128 stands for zero in the data rows.
Here is a table of points, one per row:
156,202,098,055,167,123,163,154,133,078,161,199,168,099,149,114,131,129,105,129,105,144,146,090,102,187,165,153,110,081,135,118
051,123,138,154,156,119,168,137,167,090,171,180,118,083,143,057,185,148,076,072,125,166,138,093,116,134,075,182,127,149,124,176
170,111,056,142,160,145,156,169,172,152,160,084,077,142,082,057,129,102,116,134,130,152,166,170,129,088,126,059,071,095,109,128
105,079,122,145,104,116,184,107,218,138,074,115,176,091,092,120,138,147,096,145,137,131,071,147,126,109,088,129,180,163,182,159
178,119,110,125,057,174,050,093,087,135,148,105,137,170,066,112,119,168,179,132,113,171,156,121,150,065,158,139,144,069,118,147
102,091,060,181,163,126,154,179,112,105,180,131,110,121,106,071,131,173,054,062,124,170,128,081,125,093,070,185,121,139,159,177
149,206,190,089,067,160,183,177,092,087,069,104,118,142,146,158,163,143,172,136,150,132,167,093,110,172,173,180,141,198,162,069
175,079,190,056,092,112,102,115,131,192,121,090,126,172,159,171,111,081,131,108,181,119,058,121,146,202,078,179,173,172,119,109
103,188,180,172,158,178,067,131,207,162,154,185,124,148,134,146,127,090,056,117,112,096,157,184,168,092,084,092,086,104,106,131
181,167,169,067,039,152,177,179,096,081,033,089,118,133,157,140,151,120,164,165,179,096,167,081,125,158,189,159,173,191,191,090
176,133,079,150,149,163,119,172,184,176,147,108,085,144,126,078,132,097,104,143,115,139,170,181,133,085,099,063,076,091,101,125
117,102,153,157,122,161,188,176,084,079,138,140,131,151,136,180,165,157,190,056,085,153,149,086,092,190,156,177,105,157,146,055
114,079,161,093,039,068,158,050,080,148,037,134,148,060,164,182,145,127,067,052,081,130,086,122,181,083,084,087,204,174,065,091
147,126,157,058,067,147,170,176,099,072,061,077,120,118,155,124,134,104,162,159,170,052,177,095,145,134,191,135,197,178,153,112
179,070,192,071,084,110,122,090,185,193,111,072,119,163,159,176,098,086,107,093,158,140,072,098,155,178,092,168,192,176,119,155
135,151,107,134,050,199,091,082,106,139,137,105,153,149,076,122,130,173,172,158,110,169,172,125,149,067,193,106,139,083,131,141
173,167,046,089,155,131,169,163,108,072,169,189,190,112,156,140,097,130,134,119,080,137,145,086,098,191,195,157,079,075,176,099
151,096,111,143,084,153,091,117,079,127,167,107,130,180,076,098,101,160,133,114,138,167,139,099,146,071,122,175,128,093,118,160
144,127,093,138,151,145,177,166,080,061,171,177,170,130,139,164,115,136,158,105,056,132,145,057,092,188,176,168,089,103,179,075
091,151,133,177,169,104,075,074,079,150,134,187,113,185,164,120,105,148,169,162,102,083,114,161,110,076,155,145,102,097,091,140
049,180,115,158,099,166,160,076,168,136,116,111,164,104,102,121,139,159,114,163,149,154,119,130,136,086,132,080,189,129,173,131
061,117,120,150,186,098,077,077,089,131,161,146,096,175,127,088,094,153,162,170,105,089,148,171,113,079,157,128,104,115,114,132
139,074,176,087,046,084,151,060,131,167,074,107,133,079,161,187,116,114,062,048,111,148,083,081,175,094,096,109,210,178,092,130
083,105,085,186,180,117,167,153,135,096,159,156,110,094,123,059,166,168,078,055,048,166,121,067,117,115,063,186,121,153,183,182
091,194,113,135,076,190,129,074,132,138,129,107,155,123,084,121,138,172,136,192,122,163,150,122,144,079,165,070,173,108,147,135
125,090,066,139,188,107,151,137,148,094,172,074,062,142,025,162,118,128,132,143,174,154,159,196,123,107,180,060,097,117,151,123
170,090,187,059,122,110,082,138,095,186,118,102,137,130,173,168,119,055,151,136,171,094,058,139,136,188,060,125,160,163,114,059
153,164,103,150,151,173,088,158,193,197,145,139,100,147,165,109,134,082,090,179,110,114,182,184,142,084,073,072,081,093,097,128
173,108,183,072,144,097,063,171,076,181,099,111,155,085,156,167,123,038,164,155,156,074,042,166,128,191,076,074,145,146,097,091
149,099,056,133,163,129,186,155,148,125,157,068,071,141,059,102,124,111,126,132,149,166,157,175,123,097,153,051,099,105,127,127
146,194,158,151,170,094,069,100,097,169,058,161,158,127,150,157,118,113,182,163,113,046,071,152,116,147,137,151,068,077,064,179
120,187,150,184,174,102,073,079,081,161,106,194,131,157,159,142,113,126,177,176,102,066,093,152,111,111,148,157,086,074,073,158
115,186,140,088,158,120,161,145,166,084,152,209,145,087,151,093,161,127,077,112,138,159,144,100,108,174,133,154,122,107,092,138
126,154,180,117,103,165,187,177,072,088,106,120,121,148,140,174,169,171,180,091,118,156,145,087,098,182,161,188,123,178,147,057
074,130,117,196,105,138,178,085,192,133,088,113,173,092,086,120,139,151,101,145,184,145,075,145,130,100,105,109,176,149,192,139
102,087,058,141,170,083,118,120,142,061,163,068,067,141,063,151,109,145,139,161,171,135,165,201,121,111,189,069,112,130,180,128
162,070,183,078,064,098,139,075,202,182,106,083,120,123,168,185,092,107,086,069,136,166,080,072,166,140,098,135,203,178,109,178
076,076,052,145,163,069,093,103,127,086,176,087,069,145,086,090,100,157,146,182,141,115,172,185,121,115,169,088,117,138,173,129
181,131,174,103,161,081,050,154,097,178,082,122,177,052,163,164,122,066,176,167,140,051,050,151,124,202,099,081,127,127,083,137
050,085,084,146,163,089,082,089,115,110,177,113,082,157,125,048,085,173,152,175,122,104,175,166,116,100,160,105,112,130,143,132
123,086,097,157,118,140,127,144,079,116,185,114,122,149,093,084,097,163,091,081,181,169,123,096,138,083,093,191,120,118,132,166
074,152,189,127,157,117,164,140,178,084,161,196,128,083,160,068,181,145,058,110,184,167,146,093,113,162,104,159,106,131,067,160
130,192,138,157,142,179,056,141,211,178,147,183,117,149,165,132,130,085,075,158,107,108,181,208,153,085,062,081,085,094,099,130
124,082,120,183,138,153,184,177,085,069,140,160,147,143,137,175,146,144,180,065,058,139,141,076,091,192,160,174,095,131,157,064
168,161,168,121,185,076,061,127,103,175,043,139,183,094,156,163,121,086,180,171,122,034,054,154,119,178,120,122,091,102,069,172
There is one direction along which these points spread out most. Take the direction at right angles to it along which they spread out most. Then take the direction at right angles to both along which they spread out most. Go by this last direction. How many in every 100 of the points above lie lower along it than each point below? Answers are rounded to whole numbers. More than half of the points above lie lower than the first one.
162,070,183,078,064,098,139,075,202,182,106,083,120,123,168,185,092,107,086,069,136,166,080,072,166,140,098,135,203,178,109,178 2
176,133,079,150,149,163,119,172,184,176,147,108,085,144,126,078,132,097,104,143,115,139,170,181,133,085,099,063,076,091,101,125 40
149,206,190,089,067,160,183,177,092,087,069,104,118,142,146,158,163,143,172,136,150,132,167,093,110,172,173,180,141,198,162,069 73
083,105,085,186,180,117,167,153,135,096,159,156,110,094,123,059,166,168,078,055,048,166,121,067,117,115,063,186,121,153,183,182 22
147,126,157,058,067,147,170,176,099,072,061,077,120,118,155,124,134,104,162,159,170,052,177,095,145,134,191,135,197,178,153,112 62
102,087,058,141,170,083,118,120,142,061,163,068,067,141,063,151,109,145,139,161,171,135,165,201,121,111,189,069,112,130,180,128 42
178,119,110,125,057,174,050,093,087,135,148,105,137,170,066,112,119,168,179,132,113,171,156,121,150,065,158,139,144,069,118,147 44
